Each row is where one point has got to under a steady rotation. How many ticks took it there?
The counts run from 0 to 867.
[ 99  91 105 141 140 127  83 151 128 106 144 181 122 120 100 126  58 141
 126 124 148 120 133 107 124 175 129 155 140 175 132 166 163 167 157  80
 154 172  72 138 125 130 135  89 128 127 180 134 154 141 144 119 136 102
 129 146  72 128 137 134 100 119 139 153 148 128 112 134 125 114 117 137
 156 149  66  98 131  90]
283
[139  92 150 146 151 132 185 114 138 137 139 133 128 114 146 122  83 140
 146  90 100 157 160 101 113 153 112 207 127 151 124 174 105 153 120  81
 131  88 106 100 131 147 129 140 110  93 134 104 144 139 167  81 124  72
 131 122  81 103 142 170 110 129 109 106 122 157 115 131 151  98 152 139
 175 116  63 167 113 129]
342
[145 156 137 177 142 138 114 135 139  55  73 126 154 106 128 132  90  85
 110  80 107 138 104  88 135 187 165 117  95 153 123 160 140 109 165 137
 127 103 114 143  96 115 102 120 159 102 106 152 138  97 128 156 143 117
 102 136  79 136 110 167 155 164 110 147 157 124 137 124 140 157 130 107
 167 148 168 107  93  87]
102
[190 110 159 142 180 135 134 142 114 109 152 129 211  80 141 125 155 133
 112 133 104 131 142 104 119 145 135 113 125 148  97 129 124 125 171 116
 110 120 149  80 122 114 143 153 135  81  80  81 147 139 191 111 131 129
 148 144 157 117 126 173 141 160  82  96 120 154 133  85 112 102 176 123
 170 129 131 147  87 156]
853
[100 126 140 101  90  85 163 127  89 159  95 100 135 101 165 126 135 130
  94 147 114 163  76 139 121 160 122 113 133 159 170  66 110 113 135 111
 117  84 131 103 116 150 128 121 131 114 104 143 113 146  73 155 144 136
 125 143 180 124  92 163 150 107 121 103 106 136 147  91 114 124 129 112
 154 132 180 127  74 137]
499
[112 129 143 105 102 113 120 118  92 140 144  86  77 116 195 168 149 117
 118 124 107 157 100 113 102 139 121 134  96 135 156 147  87 104 145 135
 114  92 154 121 124 157  73 129 133 137 121 119  93 163  92 105 185  99
 101 103 146  89  71 126 128  85 119 127 129 106 116 109 117 102 142 136
 151  80 159 190  76 134]
71
[ 72 120 135 122  42  95 113 130 120 105 140 129 103 109 146 200 105 125
 128 160 168 134  87 141 161 151 111 116 115 165 130 140 157 127 147 102
 132 142  98 158 126 104 148 136 110 181 129 113 107  85 133  88 143  63
  85  93 110 122 121 108 108 100 124 158  97 125 129 118 126 134 166 101
 141 159  96 110 150  85]
701
[130 166 105 161 126 113 115 144 134 108 105 120 110 140 100  87  91 119
 119  87 134 143 110 113 125 188 122 113 101 209 137 134 119 136 116 136
 161 159  92  93  97 139 136 139 132 125 145 153 128 123 115 169 126 158
 100 170 109 175 115 176 109 115  72 155 156 110 147 181 149 144  81 122
 146 105 102  85 116 154]
465
[123 125 111 141 109 127 161  78 130 186 123 154 147 100 166 150 129 130
 119 134 131 157 150 141 142 155  92 127  89 150 115  96  93 115 105  72
 138  93  94 125 180 134 133  82  79 130 128  74 132 143 170 134 152 110
 140 130 120 131 111 135 103 118 134  59 129 165 151 107 149  68 141 155
 159  74  54 145 137 100]
506
[122  89 122 125 109 117 140 144 107  89 134 127  89 122 194 159 118  72
 164 114 102 168 159 127 126 176  88 182  97 130 123 106 128 128 129 126
 154 108 140 131 104 122 175 155 148 150 135 121 187 131 150 127 157  92
 141  96 120  91  79 171 101 129 105 148  91 116 146 100 151  97 169 111
 145  91  92 179  98 111]
849
[149  89 104 145  75 102 168 125 149 142 154 118 107 117 146 144 175 118
 144 110 141 166 153 115 107 139  85 135 115 137 116 118  98 136  80 121
 193 121 112 111 102 152 116 128  89 193 153  62 145 189  83 122 126 129
 118 152 110  96  96 113 104 110  94 100 124 119 154 158 139 101 122 112
 118  94  93 134 143 167]
655
[104 185 105  95 115 112 128 146 102 144 127  84  80 153  71 103  83 127
 113 135  89 132 117 108 129 132 138 155 129 132 137 146  49 135 167 174
 135 151 129  93 100 118 170 121  95 130 119 152 109 166 124 168 130 172
 112 168 115 169 125 162 138 118  98 143 139  99 142 186 146 148  97 152
 114 105 143 114 101 175]
37
[134 148 127 134 124  77 179 131 111 111 114 108 122 109 132 144 121  86
 103 109  96 166 133 101 145 154 128 133  59 128 128 204  64 126 154 150
 149 118 138 101 113 120 140 129 152 126  94 128 139 152 135  92 149 135
 105 179  80 152 102 160 160 129  83 172 135 110 163 182  96 126 171 151
 137 117  79 138  99 148]
524
[175 153 169 132 159 148  65 125 135 108 202 109 150 130  56 127 145 153
 139 165 111 125 122 100 111  99 127  54 138 133 127 109 135 124  94 143
 122 169 144  84 118 124 148 166 114 113 114 115 142 140 145 159  85 184
 139 145 154 135 155 151 164 101 112 109 115 129 131 138 125 140 126 125
  94 135 130 129 132 160]
217
[120 158 131 107 114 138  69 148  82 152 204 138 152 135  77 132  92 189
 119 189 119 122 121 101 157 101 126 141 123 161 105 134 133 132  89 119
 112 140 118  93 139  58 150 133 111  91  98 116 145 147 169 189  94 138
 110 101 154 145 159 136 107 111 134 111 112 120 108  91 132 152 160 146
 130 145  68 108 161 151]
541
[167 159 133 161 122  93 123 118 140 137 126 151 125 121 126 132 153 184
  81 123 153 115  67 104 126 135 100  78 127 154 107 112 146 130 130 127
 140 128 122 113  86 186  89 134  87 139 108 136 101 135  61 147 105 147
  93 131 167 140 118 149 181 149  89  65 133 104 142 132 123 145 116  74
 130 155 150  77 118 165]
559
[ 81  98 140  97 111  99 133 108 108 107 177 112 125 105 108 142  93 158
 122 148 122 120  84 104 143 124 145 171 117 139 116 165 127 114 180 111
 141 151 138 102 141  82 157 129 155 107  89 154  95 111 171  81 138 101
  81  81 129 143 110 130  74 123 116 187 116 128 106 104 127 139 182 104
 146 139 123 135  66 162]
438
[ 87 136 107 138 105 169  83 146 104 125  98 127 121 124 118 125 111  69
 118 140 116 138 173 102 137 141 177 178 116 114 134 135 124  94 184 140
  96 128 121 112 137  95 148 108 144  94 137 143 159 100 216  88 177 131
 117 119 133 138 135 133  86 135 157 171 148 151 116  66 102 107 112 185
 135  85 118 160 118  99]
860
[ 84 189 135 103 105  93 136 112 120 172 111 131 120 143  92 151  67 141
  58 154 133 137  66 127 147 131 166 127  81 123 164 173 106 133 110 156
  86 116  92 122 135 156  72  82 115 134 131 140 141 118  76 151  97 125
  63 118 146 120 144 105 206 105 154  87  87 116 115 128  95 156 160 149
 123 180 111  99 179 121]
280
[181 167 120 171 144 160 100  89 160 132 120 125 132 150 136 120 170  94
 133 150 156 171 117 110 109 104 114 100 122 120 109  70 106  91 100 141
 111 130 116  97 128 146 122 169 121 103  91 126 175 119 190 151 145 172
 157 134 178 170 104 151 125 151 115  97 112 150 143 109 110 118 117 148
 118  85 130 162 109 166]
495
[ 78 131 151  91  86  90 133 106  76 124 124  94 144  88 147 160 144 132
  99 177 115 137  97 142 164 130 179 146 105 150 146 117 111 106 164 132
  79  94 134 130 170 108 125 103 120 129  85 144  93 150 134 116 145  83
  86  97 157 136 122 142 162 113 151  95 115 143 142  56  98 106 178 138
 142 129 162 154  96 111]
175
[112 152 140 133  96 125  79 158  86 142 142 127 156 109 130 156 112 122
 125 114  63 141 172 113 156 151 164 142  78 145 104 148 117 128 106 144
 123 110  86 160 166  79 148 121  95 137 139 103 147 120 138 210 103 103
 104 122  82 105 156 158 138  94 144 105 131 112 101  80 111 135 148 122
 134 141 119 118 173  98]
278
[ 85 118 108 117  89 104 178 146 121 122 116 123  72 148 182 158 137 104
 161 163 130 154 150 142 155 147 102 200 147 116 129 106  99 131 115 140
 112 103 105 112 118 131 161 152 113 158 123  99 151 131 150 107 163  87
 137  79 150 120  84 143  93 111 128 121  81 140 156  81 136  93 175 146
 126  90  89 187 152 142]
169
[135 131 102 157 149  98 111 154  68 118 142 144 172 110 132 125  87 145
 100 101 107 111 147 124 166 183 123 154  99 173  86 198 162 145 129 106
 157 117 106 139 135 142 111 113 105 108 150  93 139 167 124 152 119 101
 100 170 100  92 141 144 143 116  89  95 133 109  96 125 141  93 142 135
 203 126  91 100 145 136]
193
[109 178 127  93 132  86 100 118  62 129 126  77  73 145 105 148 139 154
 100 164 110 118  96 134 147 103 115 124 163 119 134 138 135 111 168 148
 126 127 144 147 125 169  77  95  86 143 130 155  90 161  90 140 122 101
 102 119 138  97 111 110 177 112 151  83  93  97 116 104 112 103  82 150
 128 127 120 108  90 139]
811
[118 170 122  91  84 107 108 144  83 173 141 111 114 104 105 149 129 173
 118 159  75 102 135 123 139 144 158 178 173 161 143 118 134 136 135 105
 141 109 107 139 145 106 129 106  54 173 152 100  91 155 107 187  81 119
 119  95 123 122 129 124 136  92 154  58 140 126 106  74 124 130 116 135
 128 128 133 116 144 142]
45
[185 145 156 142 170 113  77 123 137  84 110  73 111 154 146 101 126  96
 176  98  87 163 139 104 104 143 108  92 142 122 127 111 116 104 138 126
 120 121 165 130  89 167 137 171 114 131 143 146 157 132 131 175 127 142
 160 148  84  79 104 181 171 131 104 112 131 130 132 141 138 104  85 118
 173 119 171 166  70 123]
485
[120  89 136 129  87  83 110  99 135 168 199 156 105 116 119 137 121 186
 194 155  97 130  89  91 110  72 152 113 140 182 117 114 147 148 116  72
 183 168  98 135 152  96 122 106 129 145 136 107 131 147 111 159 124 141
 119 102 138 115 106  96  94 101  99 100 159 146 123 124 147 156 121 103
  85 129 122 116 119 149]
55
[170 139 147 154 166 147 109 114 129  94 132 121 166 102 146 145 154 108
 112 147 145 137  80 117 119 124 151  57 114 116 110 137 130  95 162 141
  89 126 148  74 101 136 127 178 171  82  56 126 154 133 174  96 168 141
 137 121 175 133 125 147 178 179 108 125 105 130 138  75  94 112 175 135
 143 136 152 133  83 135]
852
[183 100 169 157 115 143  62 116 133 108 151 101 147 128 202 126 168 128
 163  79  75 165 151  95  95 143 156 111 112 146  98 104 151 130 139  96
 133 109 134 131 125 101 146 185  99 127 153  92 130 137 146 174 127 122
 138 118 107  86 104 176  93 114 109 108 153 139  97 115 153 115 112  82
 158  96 178 186  87 144]
660
[158 103 102 176 129 150 113  92 152 148 131 186 135 109 165 143 152 144
 120 155 102 121 148 117 145 116 122  92 138 144  80 104 166 106 121  75
 141 124 103 130 142 104 101 112 112 129 122  73 146 126 190  92 126 115
 181 115 162 101 130  69 100 167 139  73 119 180 128  94 113  85 123 145
 123 104 103 125 174  87]
417
[110 158 172 137 138 120 136 166 145 106  95 103  96 119 104 121  71  87
 116 128 156 117  95 113 116 158 141 150 128 129 170 182 103 161 123 153
 110 115 110 119  89 175 123 145 132 165 181 151 122  96 101 129 112 105
  91 156  61 143 153 171 168 100 127 151 111 126 144 165 115 127 120 120
 169 163 108 111 129  96]
797
[162 152 141 148 157 109  97 149 138 134 100 151 110 144 158 134 136 149
 127  99 136 108 103 117 128 153  93  81 150 166 101  86 167 138 115 102
 161 144 130 156  88 199  82 130 108 151 132 123 126 115  86 184  88 141
 149 121 115 100  99 147 161 153 111  71 116 143 145 119 155 109  73  74
 176 143 129 115 121 122]
649
[ 94 120 145  99 111 128 108 170 119 109 175 135 134 143  98 140  76 173
 141 113 124 104 109  98 111 146 175 184 135 160 121 215 131 177 134 106
 165 151 104  97 111 116 121 125 121 109 158 115 140 145 128 135 112 106
  69  97 110 105 148 135 102 107 127 163 125  84  77 123 128 175 183 120
 138 146 107 135 154 160]
795
[109 159 141 123 113 113 137 115  82 132 116 104 174  78 111 128 131  86
  37 145 115 159 119 159 173 175 100 116  95 133 137 123  90  85 149 150
 109  98 141 120 132 137 145 117 130 112  80 112 105 123 182 142 136 121
 123 178 127 170 146 154 155 129 104 143  98 148 162 161 105  94 141 143
 164 100 111 118 108  91]
862
[120 115 118 148 126 111 149 117 120 160 135 152 128 116 151 111 120 161
 117 102 101 162 153 125  97 155 107 173 108 168 158 132 113 123 107  77
 173 113  98 109 139 157 125 107  91 140 190  83 126 168 111 151 127 127
 150 133 114 125 127 127  79  81 125  90 150 124 109 124 132  87  87 151
 176  81  78 141 126 134]
829
[ 79 156  91 100  87 115 129 160  81 123 131 118 136 133 110 159 123 149
  64 199 115  99 125 129 176 127 126 155 142 118  86 144 145 138 168 133
 124 131 120 120 119 103 134 106  89 139 110  84 153 157 163  88 148 120
 110 121 167 130 177  93 121 140 139 119 106 134 139  97 113 119 175 146
 132 131  84  91 184 117]
358
[102 201 124  88 112 112 105 100  72 110 127  63  75 145 113 139 123 131
  87 113 109 141 112 126 166 145 121 149 100 145 118 144 105  82 152 161
 140 118 161 119 135 129 122 133 108 125 106 182 104 133 132 172 145 135
  94 149 120 175 122 170 139 115 111 139 121  99 135 166 118 134 111 154
 158 106 129 119  81 167]
628
[ 75 151 152 152  50 123 103 153 155  92 121 113  84 122 128 175 112  95
 145 132 148 145 112 109 169 138 143 166 107 129 127 171 121 111 144 141
 139 141 100 161 136 116 126 107 117 187 163 134 116  97 152 107 123  76
  85  98  68 134 124 118 100 116 170 160 137 127 129 155 107 115 150 139
 151 110  67 143 147  90]
110
[138 136 139 157  87 123 147 128  97 114 143 139 174 107 158 156 131 141
  67 126 133 129 120 141 171 153 110 118  74 129  65 154 129 126  98 106
 141 108 109 144 111 124 120 113 113 138 113  67 149 115 160 101 100  95
 113 168 128 106 164 134 133 129  81 119  78 142 136 129 126  92 144 116
 155 116  44  95 172  81]
610
